Where one turn sends some rows of the set: a few examples, then the rows asked:
Q_13: [-23   0 -19   9   5  19  -9  -6  -2  -4   8   2  -4  21 -20  20 -21  12
  20 -27 -26]
Q_277: [-40  -7 -13  -2  17  21 -22 -17   5   4  21  19  -3   1 -14  13  12  28
  11 -29   8]
Q_722: [ -4   1 -32 -12  -7  22 -41 -11   5   5  10 -11  -6  -9 -14  24 -16 -22
  11 -18  27]
Q_30: [-11   9 -12   6 -22  23 -16 -18  23  -6  15  -2  -9   3  -8  13 -47  21
  15  -4  -8]
Q_620: [ -9   6  -7   5  -3  36 -19   9   8 -17  16  -1  15  -5 -28   5 -15  -9
  18 -33  40]
Q_570: [  0  -6  -5  10   2  36 -17   4  27 -25   9  -7  -1 -18 -32   4 -10 -15
  -3 -23  16]
Q_211: [  5 -37 -20  16  -2  17  -6 -31  -9 -18  21  -4  11   7 -11  -9 -26  16
   1  -2  16]
Q_543: [-18  -3  -2  16   0  48 -17  -2   9 -13   2 -10  25  14  -6   0  -7  -2
   4 -24  36]
Q_515: [  5 -31 -19   1   6  15 -10 -33  -9 -23  24   9   1   1 -24 -14 -13  18
  -5 -14  23]
Q_227: [-10   4 -13   5 -23  25 -18 -13  21  -2  10  -7  -6   1  -5  17 -43  28
  23  -4  -5]
Q_835: [-14 -19 -35   1  22  31 -14   0  -6 -10  38   0   7  16   8  -2 -17  -4
 -11  -9  26]
Q_487: [-15  11  -8  -2   0  40  -7 -20 -11   2  14 -18  -3  21 -12  20   1 -18
  -8 -13   3]
Q_508: [-20 -12 -20 -18  -5  50 -18 -21  16  10  14   1  -2 -17 -31   3  -2  -7
 -12 -10   6]
Q_693: [-39  -9 -11 -10  14  25 -24 -17   5  -5  14  19  -6   1 -20  14  13  26
  10 -25   1]
Q_627: [-18   9 -13  -2  -6  17 -36 -33  22  -6  12   3 -17  -2   8  20  -8  32
  -2 -11  24]
Q_35: [ -7 -12 -34  -6   6  37  -9   4  -9  -9  40   8   9   9  -8 -11 -38  -1
  -9 -15  23]
Q_610: [ -2 -16 -17  -4  21  33 -15  -5  10 -13  45  -3 -10   4   4  -7 -15   2
 -16   1  24]
Q_890: [-26  -1 -23  14   4  15 -10  -6  -4  -2  12   8   0  13 -20  19 -23   9
  15 -32 -25]
Q_82: [-23 -18   5   2  -3  20 -25 -18  15  -2  29  16 -18   6 -27  19  17  19
   6 -14   0]
Q_682: [-13  -8 -22  11 -37  28 -22 -14  15   9  16   3  10  19 -14  20 -31  25
  22 -13   9]
Q_503: [ -6 -16 -30   3 -10  12  -1 -30 -10 -28  35   6   7   5 -14   6 -19  10
   9   3  38]
Q_940: [-12  -5   5  -9  -5  39 -26 -10   1  22  17 -17   6  11  -9  -5 -27  -6
  23 -12  17]
Q_744: [-20 -20 -17  21  -4  17 -20 -14   9   4  13   0   0  37 -18  24  -4   6
  14 -17 -15]
Q_4: [ -3 -21 -25   6   7   9   9 -25  -7 -27  40  -1   1   9 -22   7  -9   6
  12   2  17]
Q_363: [ 10  -1 -24  -6   7  30 -11   0   1 -20  43   1 -10   1  -6  -3 -31  -3
 -19  -9  20]
Q_158: [-19   5 -16  -4 -11  20 -40 -27  14 -12   6   4 -16 -11   3  26  -6  32
   1 -11  23]
Q_933: [-18  -6  -5  16   2  47  -4  -4  31 -22  10 -17   9   1 -14  12   1 -11
  -4  -2  22]
Q_178: [ -2   2 -12   0 -33  19 -37 -23   8  -6  17  13 -14  -4 -20  27  -7  27
  -3 -23  22]

Q_693 turns into Q_158
Q_627 turns into Q_30
Q_4 turns into Q_515
Where do these go?
Q_835 turns into Q_610
Q_82 turns into Q_178
Q_620 turns into Q_543
Q_940 turns into Q_487

